In the rows, 128 means zero.
Which row each row swaps with, under one turn or mirror
The rows were stretched afterwards, more along some directions than others.
kozuv: [115 128 112 135 126  87 125 106 158 116 134 132 134 146 122 173 114 119
 142 106 152 121 125 141 110 155 120 142 131 120 135 112 141]
povap: [139 124 132 147 169 126 119 149 101 116 136 140 134  96 181 100 123 118
 130 142 110 133 135 150 140 150 145 122 134 116 153 105 109]
Ketez: [148 139 125 112 121 143 164 139 139 147 146 149 145 130 122 153 104 119
 106 119 190 159 105 162 135 135 139 149 153 132  98 142 141]
Vasip: [147 153 122 116 111 142 168 139 129 156 155 151 145 114 114 145 113 125
 106 129 191 149 117 158 130 126 139 148 157 138 102 147 134]
geka: [145 141 125 110 112 148 177 141 119 147 157 152 146 115 119 133 111 132
 106 144 181 150 107 165 131 131 147 157 155 136  94 137 142]
Zazu: [147 140 122 113 128 144 171 136 127 145 148 152 148 122 119 145 106 124
 120 125 185 151 107 172 139 136 148 150 153 128 103 140 139]
mef: [139 155 135 124  94 143 136 116 104 124 124 138 147 119 127 126 141 161
 124 133 120 170 133 141 164 102 121 131 154 165  91 130 159]
bero: [131 163 139 128 100 137 139 119 109 120 123 139 138 132 116 122 147 172
 118 125 124 166 137 148 158 106 126 126 159 168  91 130 160]
baz: [135 173 144 148 146 109  84 112 118 121 145 106 133 121 134 102 137 141
 136 139 139  98 123 100  82 108 110  80  86 151 124 144 117]
dap: [136 143 142 137  98 136 138 117 111 130 112 139 133 129 123 124 142 165
 123 137 120 174 139 123 152 105 112 120 147 170 100 125 161]
vif: [138 171 141 160 145 114  95 101 109 123 140 115 139 113 140 126 142 134
 141 135 153  98 137 107  91 106 109  83  90 164 129 156 132]
vib: [122 126 102 127 120  85 123 106 153 107 126 125 132 144 116 173 126 131
 144  92 147 115 121 133 121 147 125 139 139 109 145 127 135]
Noded: [ 88  90 136 128 140 150 144 155 110 136  99 145 100 110 149  74  95 130
 136 160 103 126 102 137 126 145 137 162 131 162 147 134 131]
Mel: [132 147 142 130 101 135 145 122 114 118 121 150 130 138 134 130 136 166
 122 137 117 173 139 138 151 104 118 122 151 166  97 124 160]
pud: [ 84  97 139 131 138 160 144 161  93 154 115 138  99 114 149  63  97 139
 128 175 114 139 108 119 124 131 139 159 124 174 140 125 127]
vezi: [132 125 121 154 162 125 133 139  97 108 130 153 126  73 173 118 120 122
 116 144 114 142 142 140 142 140 147 127 141 124 158 111 117]
vol: [122 123 119 151 172 122 127 145  94 120 125 135 125  80 173 107 117 132
 135 138 103 146 129 147 145 144 146 132 143 123 164 108 108]
fofos: [140 123 178 133 133 151 119 173 125 143 135 131 126 157 157 116 143 122
 107 148 114 137 167 116 143 121 144 116 113 125 153  83 155]
lezas: [143 175 142 154 144 120  79 101 113 120 138 107 137 126 140 115 143 135
 143 135 145  89 133 107  79 119 114  77  83 152 122 159 125]
sifa: [146 143 134 116 119 147 169 136 127 144 146 148 148 113 126 143 110 123
 106 136 186 156 108 169 135 136 153 151 163 128  96 130 140]
luk: [135 160 120 146 203 119 119 125 134 145 128 109 131 110 148 116 111  91
 161 141 155 135 126 131 120 113 143 128 121 138 141 107 103]
Vime: [146 154 126 148 185 125 118 123 124 154 126 111 127 130 142 129 116  90
 175 137 157 134 128 127 118 115 142 122 102 131 142 116 107]
Nusi: [ 74  92 140 130 138 144 153 155  93 149 115 141  97 104 142  82  95 132
 133 169 116 131 118 119 110 142 135 166 128 166 147 128 125]
pok: [116 113 112 118 128  92 115 109 145 107 125 123 129 139 109 172 121 127
 148  92 135 120 114 146 118 148 130 141 135 127 138 127 144]
tino: [144 169 154 144 136 116  73 113 120 127 141 112 138 120 139 114 129 140
 139 142 125  94 134  95  91 103 116  71  85 159 118 151 115]
lazaz: [115 117 103 131 122  93 119 103 159 124 137 124 128 156 134 162 111 108
 147 112 141 115 116 131 113 146 113 145 135 116 131 111 135]
sez: [138 170 137 152 133 116  81 100 116 121 138 110 136 123 121 112 147 152
 129 136 147  93 134  92  79 107 100  72  85 153 126 158 122]
ruzu: [114 121 110 141 111  95 113 106 141 111 129 129 136 141 124 162 120 126
 147 107 148 114 124 130 107 149 113 142 130 129 136 125 149]
fuvi: [121 119 117 127 128  95 108 108 154 106 124 130 141 142 123 172 122 122
 148 106 149 110 118 129 113 150 125 132 130 112 140 127 144]
Zad: [131 167 148 147 145 115  92 104 113 118 151 120 131 130 144 111 140 147
 135 143 146  93 133 108  75 109 107  75  82 154 120 150 127]
girek: [149 123 165 136 142 163 102 158 126 137 134 128 129 159 156 117 151 123
 101 143 118 125 163 130 132 123 138  97 108 123 144  93 156]
sidok: [132 117 171 118 151 150 102 161 127 135 141 121 122 155 143 104 150 128
 119 123 117 142 161 112 136 119 136 121 106 125 147  88 143]
Suluk: [133 122 167 134 136 152 117 155 110 153 137 121 119 168 146 117 148 126
 115 145 127 121 160 115 123 126 137 115 107 136 153  91 161]
Roki: [125 128 106 127 112  92 124 103 150 114 138 130 132 148 116 184 122 120
 139 101 151 111 132 145 102 156 122 135 135 114 134 133 147]
Lam: [ 87  93 129 130 123 157 161 147  97 139 107 150 100 100 142  87  94 127
 125 158 120 129 104 122 121 136 132 169 131 160 137 143 134]
dakip: [140 153 154 123  94 135 124 133 120 128 132 142 148 123 130 122 127 174
 114 140 108 171 135 135 157 100 125 107 150 162  88 123 144]
Bez: [144 143 133 117 107 154 169 137 130 148 157 157 143 128 112 131 111 131
 108 139 181 161 104 163 129 124 142 143 141 128  97 131 137]
sipa: [ 84  96 136 135 147 165 142 158 102 128  98 131 100 105 139  72  96 145
 121 158 112 125  98 120 108 137 128 153 128 158 153 143 128]
Vupa: [138 126 173 131 149 139 117 168 119 153 140 125 128 151 164 123 143 127
 113 159 116 134 167 129 141 127 141 114 112 134 153  83 158]
rimut: [139 125 168 134 143 154 113 161 114 147 124 128 120 157 146 113 152 125
 119 141 117 130 165 120 136 127 148 115  97 133 150  89 154]
Bek: [133 154 130 148 195 124 127 139 134 155 123 115 131 124 147 107 111  89
 154 136 157 139 122 128 131 115 149 130 122 123 144 106 100]
dil: [138 164 122 145 188 119 127 130 143 162 130 113 131 112 144 119 116  93
 158 141 160 139 127 131 126 110 144 131 128 139 144 117 100]
pog: [140 173 137 149 140 127  91 100 115 117 144 107 136 116 137 109 146 139
 131 135 150  96 133  98  89 109 107  85  91 146 121 162 126]
Dak: [111 126 115 133 123  86 116 118 141 120 133 123 133 143 125 174 108 118
 140 101 143 114 131 133 118 143 121 131 134 122 141 112 139]
lusil: [138 146 143 126  97 138 140 134 108 122 114 139 133 128 123 127 134 169
 119 131 117 175 139 134 157 104 117 127 153 166  97 128 164]
pegos: [ 91 103 125 129 126 150 153 156 107 133 107 146 101 119 139  78 100 141
 128 162 114 127 102 133 114 144 135 171 134 164 144 142 141]
geb: [123 133 104 142 129  93 117 106 153 110 130 127 131 151 130 174 118 129
 129 104 149 124 136 131 122 137 114 130 144 118 150 114 148]
rurek: [138 136 131 122 120 139 175 141 125 148 140 153 147 123 114 146 102 117
 112 127 186 148 104 169 130 141 147 151 157 131 101 138 141]
guv: [128 151 136 129 100 144 145 117 108 125 117 133 138 122 116 129 140 155
 123 130 121 170 131 140 153 111 120 128 160 168  92 129 159]
vovam: [137 116 122 155 171 129 132 140  78 116 125 128 128  89 177 114 118 121
 134 139 115 142 120 145 137 155 149 126 140 124 149 109 117]
Puru: [131 128 160 131 146 155 113 152 132 147 140 131 112 154 157  96 147 114
 115 139 116 143 166 110 140 115 140 115 106 125 146  80 145]
gida: [132 152 141 128  95 147 141 121 117 123 122 145 139 126 127 116 138 164
 118 134 119 174 127 143 155 109 123 127 155 163  89 125 158]
Ruzif: [135 154 131 133 198 126 118 137 140 160 129 103 134 128 140 121 117  88
 158 132 154 132 116 133 117 117 143 126 113 129 142 110 101]
zeva: [144 141 114 157 173 122 119 136 102 106 132 136 129  82 164 121 121 116
 118 137 127 133 136 137 130 148 149 119 141 121 162 119 110]
Podo: [131 132 131 159 175 126 123 142  96 119 133 132 134  88 176 111 121 116
 126 149 117 142 138 146 131 145 147 113 135 122 151 103 106]
Neref: [131 154 126 139 192 121 123 123 129 154 128 106 132 111 149 121 110  90
 164 134 165 132 121 131 120 119 146 136 125 126 135 108 101]
Ketam: [ 86  99 124 116 132 150 149 163  91 135 107 134  95 113 135  74 105 152
 134 155 108 130 102 121 122 137 131 175 135 155 151 135 134]
bik: [140 178 150 150 141 128  80 102 118 123 143 109 142 121 138 107 140 133
 131 145 147  99 133 106  88 110 110  80  88 165 118 154 127]
bap: [139 129 134 160 185 123 118 143 100 105 130 137 124  89 185 112 117 124
 126 146 126 138 135 146 125 157 140 116 133 133 161 112 132]
mon: [134 113 179 126 142 155 106 157 120 142 136 132 134 158 155 116 146 122
 120 138 134 141 159 115 138 133 142 111 111 128 135  86 158]
Fime: [141 126 133 163 166 128 134 140  99 104 131 149 127  87 173 113 121 124
 115 159 111 134 135 153 120 148 150 108 134 132 148 106 125]
delur: [133 178 145 151 147 113  94  96 121 117 140 113 134 124 133 116 145 139
 145 131 147  92 135 113  87 114 111  94  97 159 121 155 135]
bani: [ 77  91 136 122 140 156 162 157  91 152 112 137  97 101 140  78  94 141
 133 163 119 139 108 125 122 138 136 179 138 165 144 132 139]
manar: [134 153 148 123  92 137 143 123 113 122 124 141 141 125 126 131 143 166
 121 130 119 166 141 140 158 103 122 126 156 162  94 133 161]
Pama: [133 179 148 147 139 113  85 103 121 120 145 112 137 122 135 115 141 135
 135 130 142  99 139 104  92 108 112  79  96 157 118 149 121]
Gis: [129 117 184 131 152 153 116 161 120 147 129 122 124 156 146 117 150 125
 123 133 127 135 168 122 128 132 139 109 109 136 149  86 158]
kirig: [140 180 136 149 143 113  89  96 127 118 153 115 133 117 138 124 140 130
 132 141 151  90 137 112  84 115 112  88  98 160 120 157 127]
tanas: [ 81  96 120 130 136 140 151 149  93 136 116 138  94 111 146  71  96 146
 137 161 110 128 113 112 113 127 128 163 125 152 139 127 120]
suv: [ 93  98 143 135 134 160 143 161  97 141 106 143  94 107 145  83  97 132
 121 160 115 123 113 119 111 150 135 156 124 168 155 147 131]
lisim: [138 137 124 162 182 126 115 142  97 112 137 139 130  91 184  98 124 120
 126 143 119 134 137 148 128 146 147 112 128 129 155 105 120]
Pek: [146 132 117 157 163 123 123 134 104 104 132 144 140  79 166 132 122 119
 127 142 119 127 133 148 128 144 139 123 138 124 158 122 119]
feg: [129 155 134 118  99 141 144 125 111 129 132 139 135 121 124 124 144 166
 123 135 115 170 144 142 164  97 121 140 163 164  95 123 157]
Gos: [127 156 142 129  89 143 146 132 112 130 125 142 140 133 113 124 143 166
 114 137 127 173 137 132 153  98 117 130 155 171 101 128 153]
temi: [116 132 108 127 119  93 119 121 155 120 134 134 125 146 126 171 107 116
 126 110 144 115 136 119 123 137 106 144 136 131 144 118 142]
Giri: [141 127 168 146 135 159  98 160 112 135 125 127 129 149 150  99 160 131
 114 148 110 132 158 120 136 122 147 104 104 137 151  89 154]
vof: [138 154 135 138 198 132 128 136 138 157 131 115 132 128 145 110 113  88
 163 143 157 132 119 135 123 122 151 131 116 130 144 111 103]

tino swaps with dakip
girek swaps with lazaz
Pama swaps with manar
delur swaps with bero
vol swaps with suv
sipa swaps with vovam
mef swaps with bik
temi swaps with Vupa
feg swaps with kirig
lezas swaps with gida

Which row each row swaps with, under one turn or mirror
The rows were stretched afterwards, more along some directions than others.
lapo: [109 100 130 125 125 137 149 104 102 139 133 176 106 126 104 124 108 136
 155 132 120 139 115 140 123  86 128]
matig: [105 126  99 117 114 120 128 136 115 128 140 103 154  84 108 103  84 155
 127 138 154 155 159 155 115 143 112]
Renur: [102 130 133 125 126 122 163 108 121 145 128 144 108 156  97 129 119 125
 111 119 159 171 140 135  98 105 124]
kise: [121 153 138 108 132  72 106 115 137 114 113 124 189  82 134 132 118 103
  82 119  88 132 136 160 124 169 191]
Reso: [133 143 117  95 110 152 130 127  99 157 149 113 168 117 113 120 128 135
 142 154 136 154 144 140 148 111 125]
toza: [118 111 122  91 152 122 114  97 162 141 148 146 139 117 113 118 114 116
 105 166 114 151 145 127  73 113 154]
mozev: [133 157 143 121 129  92 115  93 190 123 156 114 176  77 135 104 128  96
  91 138 123 123 141 125 120 132 146]
kul: [137 124 125 135 126 117  97 122 116 147  99 122 167  86 126 132 119 158
 152 105  86 126 135 106 107 162 131]
Kalod: [123 158 141 112 103 122 144 106 117 122 155 112 125 123 111  95 120 127
 139  88 118 125 124 120 153 121 123]
Sopo: [121  99 136 146 106 114 167  70 152 107 161 125 142 118 121 124 107 114
  80 129 127 104 135 181 128 112 157]
bofem: [145 170 134 106 111  88 140 103 158 126 137 108 183 111 128 121 115  84
  94 147  99  92 144 133 123 103 123]
dinob: [121 166 135 118 133 122 124 109 179 111 162 118 163  83 129 134 125  97
  90 159 122 112 151 163 152  89 132]
zekep: [124 121 121  88 117 139 133 134 124 112 121 138 106 143 108 155 143 133
 128 132 138 158 131 132 161 115 118]
Nelo: [121 147 143  95 129 117 135 124 137 134 115 175 150 116 120 133 138 160
 112 147 139 166 135 127  94 116 127]
Kas: [120 131 140 139 122 101 177 124 129 122 140 138 138  59  88 115 105 151
 166 136 162 131 147 159 110 102 147]
Vuleb: [146 125 143 125 111 132 153 103 108 135 111 156 139 142 108 149 122 125
 150 114 113 144 130 137 113 106 110]
fof: [143 101 104 121 122 103 122 127 134 101 124 109 122 129 140 118 134 132
  99 153 135 136 150 132 127 137 151]
gupun: [103 160 119 120 147 104  94 143 131 125  96 149 175  63 149 133 126 116
 132 137 115 143 148 104 111 137 141]
novo: [138  95 133 133 150 130 141 111 150 141 151 123 152 105 110 141 127 121
 106 161 144 136 160 164  84 107 129]
puno: [ 91 144 119 118 151 115  95 141 135 163 133 141 151  58 122 142 108  83
 104 159 139 164 170 152  98  95 119]
Rol: [124 135 129 109 123  99  99 151  81 148 104 132 163  64 109 118 103 172
 150 124 116 162 144 150  91 135 122]
popeb: [129 137 166 104 122 128 161 134 113 127 121 151 124 122 124 148 136 137
 153 123 111 114 124  91 109  78  98]
Gavo: [125 143 153 104 119 110 108 119 143 127 127 128 149  80 141 138 103 145
 109 109 103 120 120 115  96 136 129]
lok: [110 145 153 111 117 104 134 108 118 143 160 126 117 144 115 107 100 128
 110 124 115 131 106 148 160 116 133]
tov: [134 132 140 103 132  88 125 113 160 127 137 152 137 118 126 135 142 108
 118 119  85 113 126  99  79 122 138]
pak: [ 84 112 109  76 141 152 139 122 127 132 163 138 133 116 101 129 132 144
  97 139 144 188 173 135  77  91 123]
Ged: [109 118 130 100 156 102 104 108 136 124 138 115 147 118 148 135 143  87
  87 140 122 141 145 114  74  91 135]
vopa: [ 99 108 146  79 118 118 137 105  95 115 139 142 115 132 100 125 122 137
 140 110 141 176 135 149 125  97 115]
lomev: [114  92 125 102 130 130 138 115 107 127 120 146 123 122 103 133 135 129
 178 115 111 174 143 117  83 104 120]
ginef: [ 92 132 142 118 152  87 105  94 118 135 123 151 152 116 126 117 118 106
 116 101 100 188 147 112  57 152 154]
rir: [ 96 147 128 140 123 115 126 123 155 121 157 123 114  69 112 120 109 142
 142 148 154 152 170 146 107  79 121]
Ker: [135 160 109 117 113  74 121 135 115 125  80 126 150 119 153 110 125  96
 135 106  96 123 130  85 137 143 129]
semu: [143  90 121 129 108 108 139  80 127 139 121 132 187  97 102 121 119 101
 121 130 112 141 155 143 111 146 152]
kibip: [118 157 118 121 115 107 107 119 165 129 142  92 198  74 129 125 128  95
  95 149 120 139 154 156 124 127 121]
mene: [152 108 148 139 113  94 166 110 125 101 132 112 126 117 120 124 117 131
 141  71 112  92 119 138 117 149 157]
fipub: [130 121 170 118 123 101 180 130  97 132 133 129 126 117 108 130 121 121
 153  87 124  87 110 142 154 120 141]
desu: [ 91 141 131 118 143 128 112 121 129 153 156 146 174  85 117 140 119 143
 112 151 137 177 134 151  76 101  89]
kamik: [119 140 138 110 150 129 133 118 150 129 149 122 153  77 109 134 135  78
  86 183 168 136 159 159  95  75 109]
nuso: [133 114 162 126 111  97 171  97 157 132 141 115 136 127 108 126  97 116
 115 143 147 138 140 130  97 104 112]
Kes: [105 135 115 132 119 116 153 150 110 123 152 122 138  81 109 141 123 129
 131 126 146 127 141 188 141 109 138]
mos: [106  98 135 103 150 115 149 132  93 123 122 120 136 106 102 177 155 108
 132 121 140 163 149 139 120 116 139]
nika: [122 140  93 120 103 141 108 128 155 149 159 117 152  81 131 111  96 140
 129 172 145 150 174 148 132 122  97]
zag: [112 130 111  81 136 127 159 145 105 137 127 143 106 115 121 123 112 140
 143 121 115 128 155 106 165  97 107]
nodus: [147 122 114 103 144  89 132 123 135 137  89 132 171  95 146 139 118 128
 101 120  70  92 135  83 114 127 119]
zaves: [136 132 110  98 106  97 127 114  96 112 116 108 178 112 143 143 124 112
  92 152 114 150 147 140 129 126 123]
kobid: [101 130 116  74 139 124 121 158 120 135 146 109 144  83 113 104 118 142
 109 148 138 135 150 152 167 132 116]
zode: [132 148 163 125 114 105 164 113  89 122 106 135 113 130  92 121 122 111
 166 111 168 165 123 141 120 105 123]
zek: [ 98 127 138  99 115 124 130 113 144 153 149 151 160  96 118 116 132 121
 105 145 123 158 144 159 125  79 108]
ded: [119 161 124  91 140  89  98 127 120 140 122 128 145 115 131 135 136 129
 109 139 135 136 113 143 147 141 140]
lozar: [113 170 141 104 131 118 136 104 138 135 129 136 168  84 128 132  97  83
  89 135 102 104 129 125 124 106 145]
rekag: [ 90 132 131 116 134 127 129 135 117 132 141 171 140  57 134  94  92 117
 135 132 160 145 152 149 128  90 130]
kivof: [104  93 127 106 146 129 108 103 134 139 150 126 163  93 140 116 106 105
  88 173 118 153 143 157 115 108 131]
tevo: [110 123 148 123 126  90 132  95 122 128  98 170 167 111 132 129 120 141
 111 115 126 189 126 125 101 131 161]
Sedu: [109 142 123 103 150 107  99 112 145 135 123 113 186  72  98 100 101 130
 115 124 121 159 165 128  56 114 137]
Soge: [105 145  92  93 130 105 113 114  96 124 129 125 107 141 121 121 134  99
 108 115 109 120 144 128 133 122 131]
riku: [130 150 154  99 121 126 154 110 149 114 142 136 132 137 113 152 150 145
 145 111 127 140 123 132 112 112 158]
pemu: [118 131 142 117 106 102 131 137  98 118 131 109 147  95 131 100 122 136
 147  94 125 141 133 151 154 165 155]
Dodev: [115 124 154  81 118  98 128 113 111 151 127 122 137 146 124  95 127 133
 123  86 103 169 128 119 101 142 155]

dinob swaps with mene
nuso swaps with popeb
Vuleb swaps with novo
pemu swaps with kibip
Ker swaps with kobid
zek swaps with Dodev
desu swaps with ginef

